The rows of Z fall into a few groups, which share some directions, and each row is roughly a mix of its group's hidden directions.
Z, 140 rows:
[[ -3 -21  -5 -24  29  -6  17 -12 -10  -2   4]
 [ 30 -16   0  -7  -5   8 -22 -21  12 -12   3]
 [  0   5  13   5 -16  -5 -30   5  25 -20  -9]
 [ -1  -9  35  -9   7   8  14   7 -15  22  10]
 [-25  -2  12  22  -6 -14   0 -31  -6  -2  -4]
 [  8  33 -18   3  16  25   2  10   6   5  -2]
 [ 15  26  16  -9  -9  -4 -27  -3  13  16  -4]
 [-21  -2  19   6   7  -6   5 -19 -25  -7  24]
 [-22  -7   8 -14  -3  23 -20   5  25 -12  -3]
 [-22  20 -12  -7   0 -18  21   5 -24   2   8]
 [ 19  10  -6  15  -1   6  20   5 -36   8   0]
 [ 10  -2 -18  23  -4 -17  10   8 -15 -27  12]
 [ 15   5   8  31 -10  -4   8  -3 -21  -7  25]
 [ 13  11  -3 -29   0  -2 -27 -12  11  19   8]
 [-11  -1 -14 -22 -38  -9  -5   3   2  -5  11]
 [ 11  -7   5  -1  -7  11 -26   7  30 -12 -19]
 [  7  27  -7   1   6  19  13   6 -22  23   9]
 [-36  -1   8  25  -4   3 -12   9   1 -16  -8]
 [ -8 -18   2   0   1  35   9 -17 -23   6   1]
 [-24   2   3  -2  -9 -25  -1 -23 -19  13 -13]
 [ -4  -5   3  22  -6 -10  -1  26  20 -17 -23]
 [  1  10  -5  23 -10 -29  27   3  -9  -3 -10]
 [ 12  -9 -11 -24  -4   2 -32   5  14 -18  -4]
 [ -7 -23  23  -2  -3   7 -16  22   5 -21  12]
 [  8   5   2  -8 -14   2  37  -9   4  23  14]
 [  2 -21  20  14 -12  -7 -13 -26  12  16  -9]
 [-18 -17 -13 -12  25  19  13  -1 -10  19  -1]
 [ -7 -20  -2   5 -13  15   0   5  20 -20 -29]
 [ -4  28  -7   3  21   1  12  30   6 -10  -6]
 [ 13 -13  -8 -16  10   3  -3   7 -17  25 -29]
 [-18   3  -8   4 -15 -32  -1  21 -19   4   9]
 [ 19 -30  -7 -11  -3  -7 -20  15 -15 -13  -2]
 [ -5   2   3  -7   8  14 -30  -1  29 -17 -11]
 [  3  11 -15  16  33  18  13  13  -8  10  -3]
 [ -1 -12   7   0 -16  -4   3  35 -26 -13   1]
 [ 10  19 -30 -23   3  -2  -9   5  23   4  -4]
 [-23   1  -2  -6  -1  22 -14 -24  -6 -21 -15]
 [  2  22 -18 -14   0  17 -10  -2  14 -10 -29]
 [ -3 -13  -3   0 -12  13  29 -16 -30  -4  -3]
 [ 24  11 -11 -16  15  28  13  11   2 -10  -7]
 [ 18   9  -4  18  18  -9  -1 -17 -11  31   8]
 [  4  20  -6   2  -7 -29   2 -20  -6  27  -5]
 [-18  -5  15 -18  -6   2 -28 -11  15 -21   3]
 [ 18  -6 -21  11 -32  -2 -17  -6   4 -11 -12]
 [  9  13   7  28   7  11  21  17  21 -11   4]
 [  4  23  -5  28 -16  -4 -10  -1  11 -16  20]
 [  1   6 -10  18 -26   2  -5   9   7 -33  12]
 [ 20  -9 -23   2   9  36   4  -4  -9   1   2]
 [ 11  -8  12 -28  -5  -5 -20 -11  28  -6  -4]
 [-13  -1   5  -3  -8  -9  -3  17   7 -39  18]
 [ -3 -12   7   8  -5  13 -25 -27  10 -21 -13]
 [ -3  20   7  22 -30 -10 -16   2  16  -8   6]
 [-26  15  -3 -16   8   3 -17 -21   8 -14 -16]
 [ 19   7  13  11  -3   3 -13  26  28  14   4]
 [  2  20  -3 -17 -15  12  31 -11  17   5  -5]
 [  4  31   5  -1  10  -7 -32   0   9   3 -17]
 [-24  24   2 -22  18  -1   1  -8  20  12   1]
 [-23  -4  -2  -4 -24 -29  -1  -5 -12  14  13]
 [  3  -3  -5 -31  15   7  -9 -27  13  17  -3]
 [-19 -10   4   1 -11 -11 -33 -20   3 -10 -15]
 [ 26 -21  -7  -1 -17 -12  11   8 -13  14 -20]
 [ -8 -30 -14  -5   5   5 -16  -5  22   0  23]
 [ 13  17 -24 -13  -5 -28  16  -4  12   2 -11]
 [-14  10  -6  19  21  31  15  -5 -12  -5   3]
 [ 13  23   2   3  17  24  13  10 -13  21  -6]
 [ -8  21  -3 -22  10  -3  13 -27   0  18  16]
 [  7 -14 -19  15   3  27 -23  -8  -6 -16 -11]
 [ -4 -24   0  -9  -4  -9 -35 -23  -3   1   1]
 [ 10 -12   9  24  15  12  -7 -21  12  25  -5]
 [  4 -21  -6 -12 -25   8 -20 -11  14 -21   0]
 [ -5  -1   4 -18 -26  32  11 -10   2  -7 -13]
 [  1  -9  -8   3  13  -9 -28  21  29   2  -6]
 [  3 -25   7 -17  16  21   8  -2 -20  19  -1]
 [-14 -11   8  23   3   2 -28 -18   3 -22  -1]
 [  2 -30  -4  -7 -11  17 -15  -4  18 -20 -13]
 [ 20   1 -15 -22   5   2  13 -24 -21   2  16]
 [-10  -2   7 -22   1 -25  27  -7  -4  10 -18]
 [  8  12  28   1  -7 -10  22  16 -19  15  -8]
 [  8  24  11  14 -12 -16   4 -17 -26  -3 -16]
 [-31  20   3  19 -12 -18   5  10  -4 -15   4]
 [-18  -4   6 -12  -7 -14  20 -34   1   5  13]
 [ 16  -8  -2 -18 -15  22  17 -24   6   7  14]
 [ 41   4 -10  15  -3  -7  14   6   0  13  -3]
 [ -4  24 -10   0 -20  23   1   1   8 -20  22]
 [ -1 -27 -26   1  11 -10   2  22  12 -10 -12]
 [ -5  13  -9 -23  -8 -30  13 -20   2 -11   9]
 [ -1  11  12 -11  11   7 -33 -18 -16  13 -11]
 [-14  12  16   3  -4  32  12 -19 -19  -2   5]
 [ 27  30   0  14 -11   7  -1  -2   6  16 -14]
 [  1 -19   9 -13   8  -3 -37  -3  14  17   3]
 [ 10   2 -24 -16   0  32  17   0  13  10   4]
 [-20 -25   0   1   3 -30   4   5  -6 -23   5]
 [  1  11  -2  -9   6  35 -23 -19   0  13  -8]
 [-22   4 -11   4 -12 -28  -3   7 -29  -7  -1]
 [-32  -3  -2  15  -7  -1 -13  -5  -4 -27 -16]
 [  0 -14  12  18  -3  19 -34 -13   6  12  -2]
 [  0  13  21  -3   0 -13   8  21  22  20  19]
 [  6 -10  11   9   8  31   4   6  -2  28  18]
 [ 24  29  -8  -4  -3  -6   9  11  -2   7 -27]
 [ 31 -21   9  16   4  14  -6  -6  -3  -3 -22]
 [-11  20  -1   1  -8 -21  12  31  16  11   2]
 [ 22   5 -11  -2   9  17  14  31   1 -11  16]
 [-11   9  11  -8 -38 -21 -14   3   3  -8   7]
 [-11  -4  20 -20 -18 -28  -1  -7 -15 -14  -3]
 [-39   4  13   3  -9 -12  -5  -6  -5 -22  -3]
 [ 22   5   3  -5  19  11  30   9  -3  21   5]
 [ 14   4  25   5 -10 -27 -20  -5  -9  17   4]
 [-17 -18   1  -7  12  13  10  -7  -4   2  37]
 [  6  -8   4   5   7 -38  -5  20 -18   1 -10]
 [ 12   7   6  20   4  -6  25  22  -5  25   7]
 [-15   0  13   2  27 -20 -13  -7  -6  25 -11]
 [ 30 -11 -12  -8  -8  -6 -10 -25   8 -15 -14]
 [ 31  10 -17 -14   1   8   7 -13 -19   4  19]
 [-12   1   1 -20  -6  32  -5  -2  24 -18   2]
 [-18 -24 -12   1  15  16   3 -22 -14  -3  17]
 [-21  19  -7 -25   3 -12  19  -5  -9  18   9]
 [ -7  37  -8   6  -7 -25   4 -13  11   2   5]
 [-13 -13  12  -2  13  -4 -22  -8  14  16  30]
 [-38  10  -8   8  -4  -6 -12  -4   5 -22  12]
 [ -5  31 -13  -7 -20 -18   9   0 -12  -9  18]
 [ 30  -5   2 -15   4  -8   4   7  28  22  -5]
 [ -2   0  31   8   0  -4 -13  27  19  12  10]
 [ -7  15 -16  25  24  -6 -18 -19  -5 -10   1]
 [-28 -27  23  12   1   1  -5  -4   2  -9 -16]
 [-25  -5   3   2  14 -23 -21   3 -12  10  21]
 [  6   5  33  -7  -9 -12   8  12  -3  19  23]
 [ 12 -18  17   7  13   8 -27 -13  17   8 -16]
 [-11  13  17 -30  -1   3  -4  12  -7  26 -11]
 [  9   4   0   3 -20  -1  -3  31 -32  -1   7]
 [ 24  -4 -20 -18 -14  17  13   6   8  14 -17]
 [  6 -11 -12   0 -20 -21  -4  18 -10  -9 -29]
 [ -6  -8   7  -2 -15   4  20   5 -32  -5  27]
 [ 18 -28 -11  -2 -15  21  11  -6   2  20   9]
 [ 12  26 -20  20  -3  -3  14  21 -13   8  -7]
 [ -5  -6  10 -18   4  22  -7 -16 -30  -5  18]
 [ -1   8  11  -9  28   6   2 -16   2  35   2]
 [ 14  -3   4  16   5   7  25   8 -31  18   1]
 [  7  -1 -25 -12  -3  38  11  -7  -3  -7  -3]
 [-27  -9   7   3   0 -24 -27  -5   1  11  15]
 [-14   6  -5 -22 -16  -1   2 -33  -5   1 -21]]

Each list below has two rows that fit no group; the rest each fit one group, if only roughly. Name those rows in the order they come.
    k51: [  3 -13  -7  18   5  26   8  24 -14 -21  -4]
    k214: [-19  14   9   0  32 -12 -14  12  16  12  -2]
    k526: [-15  -4  31 -17  -3   7   7 -16 -21  14  -6]
    k334: [-29 -18  -9   3   9  18 -19  -5  -6 -12 -17]
    k569: [ 21  22 -10  -1   0 -19 -22   4  21   6 -14]
    k732: [  1  11  10  22  -8  20 -25 -11   6 -24   3]
    k836: [-23   5   2  -2  15  -6   2 -33 -15   4 -20]
    k765: [ -2  28 -27   6  -9  -6   9  -1 -22 -10 -14]
    k74: [ 12 -26   9  14 -20   8 -15  11  -7  10 -21]
    k621: [ -4  -7  22  -2 -15 -12  -4 -20 -11  21  25]
    k564: [ 25 -30   5  13   7   8  -1 -11  10  12  19]
    k854: [ 37  -4   5  11   0  18   5  -1 -21   8  12]
    k149: [ -6  11  17 -19  -8   2 -28   7  28 -10   1]
    k692: [  5  -7  29  -5 -11  14 -15 -18 -10  24   5]
 : k526; k732
    k394: [  0  -9  -2 -29 -23   4 -17 -19  13   3 -14]
    k525: [ 26  -3 -21  -6   4  -1  29  -5  -9   1  19]
    k784: [-14   5  -7   4  29  12  18 -12 -16  20 -12]
    k833: [  9 -31   3   2 -20  14 -23 -12  12  -8   1]
    k749: [ 16  -1  -9 -18 -10  -1 -34  -1  10  14 -16]
    k221: [-16  14   3 -30  11  10  -4  19  17  15  -6]
    k927: [ 20  23  -5  18  19  12  -6   7  -5  21 -15]
    k825: [  7   8   6 -25 -21  27   4  -2  16  10  14]
    k412: [  0  17  -9   8  12 -13  11  38 -14  -3  -1]
    k402: [  2 -22   9 -15  16   0   5 -31  -5  23   3]
 : k525; k784
    k456: [ 11  -8  -2 -23   7  11  30  -1  16  20   8]
    k647: [ -9   8   1  -3   5 -30  -8  24  -5  26 -11]
    k465: [  9  10  -5  31  19  -3  12  -5 -11   7  26]
    k902: [ -9   0 -15  -4  -4  14 -24   1  -8 -37  -4]
    k399: [-14 -12  -9  -2  15  24 -20   9  19   4 -21]
    k669: [18 -2 12 10 11 16 16 13 26  5 21]
    k229: [-19 -16   5 -20 -15  -9  21  -1 -13 -23  -8]
    k750: [-20 -19  21  12 -17   5  13   4   2 -25   3]
    k546: [  1  -9 -30  -4 -10  -5  13   1   2 -24 -26]
    k603: [ -1   0 -12  -3  23   1  11 -35   4   1  21]
    k211: [-24  -5 -18  -2 -12 -22 -17  -8 -13  -7 -21]
    k751: [ -1  -1 -15 -21   4 -28  -8 -11  23 -19  -3]
 : k456; k211
    k604: [  4  -3 -26   3 -13  30  18   3  15 -12  -9]
    k876: [-17 -13 -14   2  14 -11  34  -5 -11  15  -8]
    k33: [  0  -7  22  31  -6   3   4  19 -10   3 -22]
    k58: [ 10  -9   3  20  19  20 -14  11  -4 -26  15]
    k454: [ -1  31  10 -12   4   8  -8  28  -9  16   8]
    k304: [-10   7 -22  -6  16  14   9  24   6  24 -13]
    k687: [ 13 -18 -14  24 -10   2  -9  -1  13 -11 -28]
    k483: [ 12 -17  -2   0 -13  29  24   1   3 -22   5]
    k451: [ -7   4  17 -38  -6   5   8  -2  22 -10  -9]
    k832: [ -6 -10  -9 -24 -16   4  15 -15   2   9 -31]
 : k483; k451
    k199: [11 -9  0 30 16  7  3 14 13 22 17]
    k421: [ 21   2 -12  25 -16 -25   7  -2  10 -11 -11]
    k572: [-30   6  25  -6   8   2   5 -22 -15  -9  -2]
    k772: [ 13  -5 -12 -30 -16   9   2 -14 -12   4 -23]
    k800: [ -5  -9  17  41  -3   8  -3   5 -11  -6  14]
    k530: [ 10  28 -17  -8 -13 -21   1   8   1  22  13]
    k431: [  3 -17  -7   7   1 -20  30 -10 -14   2 -24]
    k251: [-14  20   9  15 -20  18  17   6  -7  -7  21]
    k44: [ -4 -22  18  -1 -17 -11   9  17 -29   7  -1]
    k91: [ 29  12 -25 -17   0  -9  16  -8  -6   7 -12]
    k838: [ 22  -9  -5 -16  14  11  -5  -1  25  18  19]
    k374: [ -7  23   6   0   4  -9   5  -7  11  32 -24]
 : k572; k530
    k549: [  8 -12   7 -22 -13  26   0   5  14  16  21]
    k189: [ 22 -12 -10   6 -14  14 -27  19  -3   1 -16]
    k951: [  1 -24   3  13 -22 -15 -23  -6  14  -8 -15]
    k812: [ 26   1   1  19 -29  16   0  15  -6 -13   2]
    k299: [ -3   0  -9  -8  -5   4  44   4 -18  -9  -4]
    k529: [-18  27 -10   3   9  -7  15  25   3 -11  16]
    k941: [ 19  24  -4   1  10   3  -8   4 -24  25  14]
    k527: [  5  19 -11  16  21   7  21  -2  14  19  18]
    k120: [-10  14   4 -29  -6  28  11 -13 -13  -9  -5]
    k230: [ 11  20  -2  -5   9  21   9  17  31 -10  -5]
 : k812; k527
    k368: [  1   3  -8 -39   4  -6  -1   2 -12  28   1]
    k168: [ 13  23  10  33   1  -5   6 -14 -18   5  -4]
    k738: [ 16 -21 -25 -10 -13  11 -20  -6   5 -17 -10]
    k639: [  3  28  12   0  -1   0  34   3 -17   2  13]
    k373: [-10  22 -17  17 -13 -22   7   7  -4 -16 -19]
    k52: [-13  -4 -18 -22   0   0 -13  16  20 -26   5]
    k513: [  7  10  14 -20 -10   6  32 -13 -14  14  -6]
    k780: [ 22   1  -7  -1   1  19  34  -1 -16  -4  13]
    k727: [ -8 -11 -21  14  20   5  14  22  11  21  -8]
    k894: [  2   4  -7 -41  -8   4  -1 -12   6  18 -13]
    k679: [ -1 -10 -11  -4  -8  14  -3   0  14 -38  19]
    k147: [  6   3   7 -41  13   3   8  -3   6  22   2]
 : k52; k513
    k940: [ 20 -23   2   4   9 -13 -19 -18   6  21 -13]
    k133: [  5 -11 -15   6   6 -35   3 -17 -23  -2  -4]
    k375: [-21  16  22   1   2  -3  19  10   3  -9  28]
    k663: [ -9  -6 -23  12  19  28 -10   6  -2 -17  10]
    k633: [  6   1   7   1 -12  25 -32   2  25   0   7]
    k77: [ 17   1  -8 -12 -30  -6 -30  -3   7   7  -7]
    k693: [  0  -3  -4  11   6  26 -14  -4  20 -26  20]
    k672: [ 10 -10 -10   4   5  17 -21  -3 -10 -33 -15]
    k636: [  4 -29 -27  22   9  13  -7   2  11   0  -8]
    k113: [ 14   2   5 -25 -16 -10  20   6 -11  -5  28]
    k427: [-15   8  -5 -33  -6 -11 -10   3   6 -23 -17]
 : k663; k113
    k240: [-13   6   2  -4  17  18  28   2  -8  -6  29]
    k14: [-14  30  10  -6  -7 -10   9  -1  -2  30 -11]
    k40: [-30   9   8  26   2   1 -10  19  12   0  14]
    k883: [ 13 -22 -11   9 -24  16   7 -24 -14   3  -5]
    k441: [ 9 -9 -7 12  6  7 13 30 26 12 14]
    k552: [ 10  13  -9 -15  -7  20   0 -11 -18  -4 -33]
    k946: [-10  18 -10  16  -3  19  20   8   3 -26  14]
    k446: [  6  13  17 -17 -18 -24 -11 -17  18  10  -3]
    k598: [ -6 -24  -2 -23 -10  28  -5 -17  -8  -3 -10]
    k94: [-12 -10  22  17  13   3 -20   6   3 -29   9]
    k742: [-13  18 -10 -15  20 -13 -10  19  -1  -1 -26]
    k522: [ -4 -19 -10 -17 -15  23  -7 -19  -7  -7 -23]
    k329: [-14   1 -17  12   7  19   8 -21   6 -12  28]
    k60: [ 27  -4 -17  -1  10  13   9 -11 -13  13  26]
    k916: [  6 -22  -7 -10  23  16   5  21  -5  -7 -24]
 : k446; k94
    k161: [  0 -11  -3  21 -27   2  -7 -16  18 -22   8]
    k111: [-37 -19   3  -7   8  -9 -19   9  -5  -8   6]
    k991: [ -2  -1  -3  44  -3   0  13   9 -18   3  -2]
    k320: [ 19  -4  -5  -4  -1  -2 -18 -34  -7  19  16]
    k332: [-11   9  -3  17  18 -17  25  19  -2 -21  -6]
    k786: [-6 30 17 13 10 -9  7 -9 -1 22 18]
    k419: [ 23  12 -11  -8   9 -21   5  10  21 -19 -16]
    k191: [  9 -19  23   2 -14 -10 -22   8   7  22  14]
    k960: [-13  33  -4  -1  11 -12  18  15  -5   3 -20]
    k863: [ 17  20   5  -9 -23 -14  26   4  -9   1 -16]
    k391: [  5  15  -3   7 -24   5  33  11  14  -8  14]
    k649: [ -9  27 -15 -14   3 -11  11  23  -3   2 -23]
 : k111; k419
    k766: [ 27  14   6 -23  13   5 -11  -4   7  23 -13]
    k359: [ 25   7 -41   1   4  -3   7  -9   2   2   2]
    k398: [  5  -6   1  18 -17  -3 -15 -23  -8 -31   8]
    k16: [ 15   8 -18   5 -18 -14  -5 -18  -8 -27 -15]
    k274: [  4   0  25  10 -19  -9 -18   1   9 -21 -22]
    k324: [ 11 -11   6 -14 -30 -14 -14  -6  -3   3 -27]
    k148: [ 34  21   3  11 -12   4  -2  11   3   6  21]
    k567: [ -2  36   5  -5  -9 -16  -2  -8   0  16  22]
    k282: [ -1  -3  -4 -31 -29  -1 -17 -12   8   0 -12]
    k805: [  6  -1 -15   1  11 -30   1  -6 -30  -4 -17]
    k986: [ 2 30 11  6  9 13 -4  1  1  5 35]
    k328: [ 24  -3 -24   4  -8  12 -23  12   0 -21   6]
    k28: [  8   1 -17  15 -17  19   3   2 -32 -10 -11]
    k313: [ -6  13   7  -3  27   1  -3 -12  11   7 -35]
 : k766; k28
    k473: [-11 -21   4   0  -7 -17   3  27  -4 -15 -25]
    k345: [ -6  -2  31  24 -15 -12   3   3 -17 -11  13]
    k884: [  5  18 -36  -6  -1  -9   5   4   0  -4 -27]
    k69: [ 28  11  12 -31 -11   2 -12  -5  -4   3  13]
    k771: [ 15   8 -19  -1  12  -4  15  21  19  26  -7]
    k545: [ 14  19  -3  22  13  -6 -26  13  20   6  -3]
    k406: [ 13 -12  10  -1  -8   4 -22  -7  21   4 -32]
    k900: [ -8 -18  12  -1 -10 -12  22   9  16  -2  30]
    k972: [ 42  -2   3   7 -11  -8  -8 -11 -14  12   1]
    k182: [ 23  13 -28 -11   6  15 -15  11  13  10  -2]
    k239: [  3  14  -6 -38  21  17   2   0   7  10  -4]
    k977: [-33   2 -15  -3  15 -17  -9 -17   1 -14  -9]
    k99: [ -1  24 -27   0 -26 -11  12   8  -3 -14  -7]
 : k972; k977
